Each path below is one point turned by a fixed rotation once a step. After each direction that follows a path, write how fast that rotation turns it, in deg/step (0 if it stays still).
Each turn is a multiple of 5 degrees from 10 to 175, or 0.
Each row of a path follows its step; steps can be skipped.
Rotation 1:
step 4: [ 28  -5  -2   6 -24   1   0  -5   3 -14 -17   3  15  14  41  25  15 -27
 -35 -26  13 -27   4  16  47  21  -3  -7 -16  21  17 -23  -1 -10  -1   6
  -2 -36  14   4  24   3   5  10  33  27  32  -1 -13 -28  -6  -3  36   9
 -14  -7 -18   1 -21  31 -10 -29 -13  27 -35   4  13  35   7   5  31  17
  16   2]
step 5: [ 26  25  14   8  -6 -19  21  -3 -10  23  31  24 -20  20  -9 -28 -28  37
 -22 -22 -32  40  22  -9  11   6  -8   0 -10 -18 -19 -27  -2  15  19 -19
  -9 -11   7  -1 -24 -10 -35  -5  20  16  10 -11  -2  21 -25 -13 -17 -16
  14  -1  10 -22 -33  14  -2  11 -47 -30   5  25  -9 -28   3 -13 -29  -2
  17  17]
step 7: [ -1  22  37   0 -71 -35  -6  -3   5   4  -4  20  -5  -2  40 -29  27  18
 -24 -20  14   4  -9  24  20  -4  -3 -21  18  -2 -32  -3   0 -19  -8  -7
 -16   5   4  36  24  -1  30 -15   4  32  14  15  16 -16  13 -15 -11   7
  -8 -12  -5 -19  -7 -32   3 -46  -3  -7 -31   5   5   6  24  -1  21  -9
  -1   9]
step 13: [ 24 -39 -28  18 -29  29  19 -23  17  14  -5  -6  -2  -9  -4   6   3 -17
   6   7  -1  17   2 -14 -17 -20  31  20  34  -5 -54  16   6  10   0  12
 -16   5   9  13 -25  10  50  -2  -6  -5  19 -22  13 -12   0   6   9 -16
   1   9 -18 -25  42   2 -11 -40   1  32  14   6 -30  21  -2 -23   0 -30
 -29  -6]
step 16: [ 34 -20 -15  38 -13  30   1 -17  -6  -7  -4  10  15  18  21  18  -2 -28
  15   7 -35   9  -8  28 -17   1  25  13   1   6   0  23 -23  -2  -8  34
 -27  32   1 -16  10 -27 -40 -13 -31   1 -11 -22  13 -15  -1   6  23   3
   1 -46 -36  -6  26 -31 -12  -2  19   8   0  33 -11  31   0  15  -5 -11
 -11   4]
step 25: [ 15 -12  -2  16   7 -25 -29  18   0  18 -27 -11 -30  -9  40 -17   6  17
 -30  27  26 -11 -17   2 -21  15  -9  11   6  17 -28 -17   4 -18   2  -9
 -18 -21  39 -33  43  25  -6   4  42  21  -5   7  22 -17 -16  -9  19  -5
 -18  19   4   0  42 -20   4 -28   7  -8   4 -12  33  22  19 -16  12   8
   0  12]
step 28: [-26   3   9 -19 -28  -4 -29   2  13   4  -2  22  -5  -4  20 -31 -10  13
  18  27  10   1  -9  -9 -35 -17   8  -3   9  -1 -36  27 -17  -3 -24  20
 -29  32   2 -15  22  35  23   9 -26  27   0  20  23 -10  -3 -30  -2  -4
   7   1  -8  39  20  11  15 -29  21 -10  34   7  17  -6  49 -11 -22  31
  11  -6]
step 36: [-15  33  16 -26 -13 -12  10   3 -35   3  24 -22  15   7 -23 -11  14 -14
 -47  -6 -12 -18  12   7  -4 -22   1  -7  15   1  23  -1  -9   5  65 -14
  22   9 -13  15  18  -6  12 -19 -19  -2   4   4   9  42  -3  -9  18  20
   3   7 -24  -1 -33 -11 -37  -6  -5  43 -11  -3  23   2 -19 -14 -15  10
   8  43]
step 39: [  1  40  -4   1  15 -22  16 -25  15   0   5 -15  12 -24 -16 -18  44 -12
  -7 -23  31 -41 -11   7  51  -4  -3   4 -19  -3  -1   9   8  -5 -14   6
  16 -11 -41  22  -6  -7  14 -17 -28 -10  16 -22 -16   9 -17  19   7  -6
  14  -8  -9  19 -14 -17 -53  12 -32  -1   6 -12  18  -1   3  -6 -24  -3
  48  18]
Speeds:
[  3   4  -1   1  -1 -10   0  -1   0   5   2   0   4  -5  -9  -5  -1   1
  -6  -7   7   5   6   3   2  -7   2   3   2   3   0  -1   0   4   0  -5
   3   6  -7  -2   2  -1  -6  -1   3   4   0  -2  -3   6   3   1   5  -9
   8  -2  -1   2  -2   5   1   9   1   7  -4  -5  -8   0   1   4   9   5
   2  -3] => 115
[  1   1  -1  -4   0  -6  -2   0   0   7   4   1   0   0   5  -1  -5   4
   1  -3  -4   4   2   4   0   1   3 -13  -9  -4   0   7  -7   7 -10   7
  -2   6   5   5   7  -2  -1   2   4  -1   1   1  -5  -3   3   0   3  -1
   4  -7   5  -8  -3  -4  -7   4   1  -3   5  -3   6  -4   8   1  -1  -3
  -4  -2] => 155
[11  4 -2  8 -3 -8 -4 -5 -3 -3 -5 -7 -2 -8 -3  0 -5  7  6  5  3 -3 -5  4
  4 -4  1 -7 -5 -1  4 -6  1 -1 -3 -7 -6 -5  7 -2 -3 -2  6  3 -2 -6 -3  0
  3  0  2  0 -1 -1  1  9 -1 -5 -6  3  1  1  4  3  5 -1 -2 10  2  0  0 -7
  1  4] => 175
[ -6  -7  -7   3  -8  -4  -1   1  -2  -1  -4   8  -7  -2  11  -3  -1   1
   2  -3  -3 -12   3   5   3  -4   1   1  -1   2   2   0   3  -4  -5   3
   2  -5   0   3  -4  -2   0  -4  -7   1  -4  -5   1   9  -4  -2   2  -6
   3  -3   5  -4   8   3  -6  -5   4   5  -2   4   0   1  -1  -1   8   2
  -9  -1] => 115
[ 0 -4  8  8  7 -3 -5 -5 -3 -6 -1  1 -2  6  8 -2  1 -1  0 -5 -5 -2 -8 -1
 -3 -1 -3 -1 -3  6 -7  1 -5  8  0 -6  6  0 -2 -4  2 -5 -2 -5  3  2 -8  4
  3  2  6 -1  1  3  4  5 -4 -3  4 -8  6  3 -1  7 -6  1 -2 -8  4 -6  1 -6
 -1  2] => 40
[-11   4  -2  -5  -1   3   1   3   0  -1  -1  -5   3  -1  -5  -5   4   7
  -4   7  -9  -1   2   2   8  -6   0  -5  -4   6  -2   3   1  -1  -1  -1
   4   2  -3  -1   2   8   0   0  -6   8  -5  10  -1   3   3  -4   0   6
   1   0  -5  -4  -4  -3   1   3   6  -7   2   8  -9   5  -3  -1   1  -1
  -3  -1] => 85
Rotation 2:
step 0: [-40 -18  -2  -6 -22   7   2 -31 -41   1   1 -25   9  29 -30  10  -9   4
  12  20 -10 -31  36 -32  18   9   6  -1  27  42   2   7  21   3  11 -10
   9  10  22  44   6  11 -14   0   9 -25 -18  -6  30   7  -7  -2  26 -22
  -7  20  -5  17  25  -2 -13  18   8   1 -11 -15 -26   3  -6   7 -12  39
 -12  -8]
step 4: [ 15 -33  10  15  27  20 -14  -7 -27 -28  -9  -6 -20  12   3 -16 -23  -1
  16   4  23  -3  28 -13 -14  28  -9   7   9  -1  25 -11  -2   7   0 -23
   6 -38  39  11 -36 -12  10  33  18 -11   4   1 -14 -29  29  -3   3   0
   6   8  29   3   3 -32 -18  -9   8 -28   0 -12 -17 -13 -29  39 -19  -3
  37   8]
step 17: [ 30 -21 -19 -13 -14  20 -14 -38 -22 -28  -2   8  -3  -6  15   0  14 -12
  25  18  -3  -3   0   8 -15  -7  31  -1  -9   7  13 -32  21  39 -14  20
  13 -10  28  10  10  10  -4  15  29  -6  10 -15   2 -12 -15  20  -2 -46
  37  12  36   7   7  16 -17  -7   8 -38 -12 -24  -6  21  -8  25 -35  -3
  17 -18]
step 19: [ -9   8 -10 -15  13  26  23  -6 -15 -17  37  31  -4 -18 -20  10  -3  12
  45 -11  17   5  18 -20  -5  10 -48   6  32   1   7 -27 -10  11  27  -2
   6   7  21  49  -4  10  17  -5  -5   9  18  -4  15 -38  15  17  14 -43
   8  10  26 -17  24 -14 -20  -6  -9  -1  21  -7  -6   7   7  -6  11  29
  11  -7]
step 34: [-10   9  11 -22   3   2  14  12 -25   2  -1 -52 -30  31 -35 -13  16 -14
  11  -8   4   4 -14  -2  -4  15 -24  -6  -3  -2  -2 -16 -13  15 -20  -1
  38 -35  13  33  15   9  -9  10  40 -29  -1 -28  19 -30  -5  -5  29 -26
  -3  43  14   8  -2 -20 -22  21  13 -10  20 -20  12  10   8 -15   1  15
  10  11]
step 38: [-11  -9  13  -6  -6   1   4 -16 -42   1  12 -24  19 -21  -6 -16 -20  19
  28  -8  -9  -7  24 -32 -27  -1   7  21  16  -7   6  17  19 -24   1   6
  -5  -5   6  19 -13  22   4  -4  24  -4   1 -26 -12   0   4   6  -6   4
 -10  19  52 -39 -38  -4 -38   7 -13   5   0 -41 -36   5 -14  28  -7  26
  15 -20]
step 39: [ 17  43 -14  -1  -5  24 -14 -17 -43  -6  -5  -7 -19  -7 -12 -26  -3 -18
   9 -15 -11  14 -27 -16  33  11 -22   3   6 -39  22 -33  -4   2   7  -1
 -15   8   5  29  18  -4  -2  14  23  10 -18 -49 -11   9  11 -17  26  -2
 -15   8  30 -27  11   3  -5   8  24  15  -9  -8 -24  12 -27  12 -29  15
  14 -21]
step 42: [ -4  -3   6 -34   0  -8  -7 -24 -15 -12 -18  -3  15  15 -23 -19  -3   0
  24  26  41   6  -6  -1  23 -17  -8   3  36   6   3 -43  15  22 -25   4
 -22 -18  47  43   4  14  22  36  22   5   5  -3  -4 -26   4   5 -21 -27
 -10  -1  -5  20 -16  12 -10  16  -4 -27  -3  -1 -13  32   1  11 -24 -12
  15 -11]
step 43: [  8 -30  11 -40   3 -22   5  -1 -28 -10   2 -35 -36  12  20   8  27  11
  25   2  -6 -12 -10 -18   5 -20  35   0  25  27  -4 -11  20  10 -15  -3
  -9 -15  -5  30  19   7  -9  -8  29 -19   0 -35  13  -4  19 -14  24 -25
  -2  40  11   4 -11  -1  -7  -7  10 -17   2 -11   5  14  45  25 -16   4
  16 -32]
Speeds:
[ 2  0 -4 -1 -3  4  0  8 -2 -2  2  5  1 -5  7 -5 -2 -1  4  1  8  1  1 11
  0 -5 -5 10  0  3  5 -8  5  4 -2  4  3  7  7 -4 -1  2  1  5 -5  6 -8  6
 -1 -8  2  4 -3  1  8 -4  6  8 -1  5 -2  0 -2  5 -4  1 -7  1 -3  1  3 -5
  2  1] => 160
[  2   0  -8   0   2  -6  -4  -5  -4   1  -4   5  -4 -14  -2   1  -1   5
  -8  -2 -11   5   3  -4  -1   4   2   5   8  -3   6   5   0   4  -2  -2
   1   8   1  -2   2   3  -1  -1   0   1  -1   9   3  -4   6   1  10  -3
   3   1  -2  -5  -3  -5   1   4  -3   1   0  -3  -2   2  -2  -2   1   9
   6   0] => 55
[ 9  4  1 -7 -4 -2  6 -8 -6 -3  1  6  0 -2  2 -1  1 -1 -5 -4 -2  2 -3  5
 -1 -2 -9 -4 -4 -5 -4 -4  2 -4  4  0  2  0  0  2  2 -2 -6  0 -6 -3  1 -5
  5 -2  4  3  2 -6 -5 -3 -5  2  6  1  9 -3 -5  4 -2 -8  8  5 -2 13  7 -2
  0  0] => 160
[-3 -5  3  1  2 -5 -9 -6  0 -1  5 -3  2  4  7 -1 -1 11  4 -5 -2  7  4  0
  3 -9 -4  1 -2  0 -1 -5  9  1 -4 -2  0 -1 -1  5 -3 -2  1 -4 -2 -2 -2  3
  6  3  2 11  7  1 -4  4 -2 -3  4  3 -6 -5  1  6  5  3  1  3  4 -7 -1  0
 -8  7] => 135
[  8  -3  -7  -4  -1   7  -3  -1   4   3   1  -1   3   5  -3   0   9   3
  -9   4  -3   1  -2  -6   0  -3   2   7   0  -4  -5  -6  -3  -5   6  -7
   1   3   4   1   3   5   4 -10  -3  -4  -4  -6   5  -7  -3  -1   1   5
   7  -1   0   4   2  -4  -7   6   1  -2   9   1   1   5   0  -1  -2  -8
   0  -3] => 125
[ -4   3  -3  -5  -1  -2  -4  -1   3   2   2  -7  -4  -2  -1  -5   1   0
   1  -5  -4 -10   1  -1   7  -2   1  -2   1   5   1   7  -1   2  -6  -4
   0   3  -3   0  10  -4  -5  -3  -3   7   2  -1   4 -18  -5  -5   1   0
  -5  -1   7   3   0  -1   1 -11   3   2  -3  -2   5  -1   2  -3   3  -8
  -1   3] => 115
[ 3  3  4  5 10 -3  2  0  0  1  9  2 -1 -1  1 -1  2  2 -7 -4  9 -5  4  2
 -3  1 -3 -3  1 -2  4  6 -3 -2 -1 -1  8 -5  0  6 -3 11  2 -4  1 -4 -2  6
 -7 -4 -3 -2  6  0  1 -5 -4  0 10 -1 -2 -3  8 -1 -2 -1 -9 -3 10  1  9 -2
  0 -2] => 100
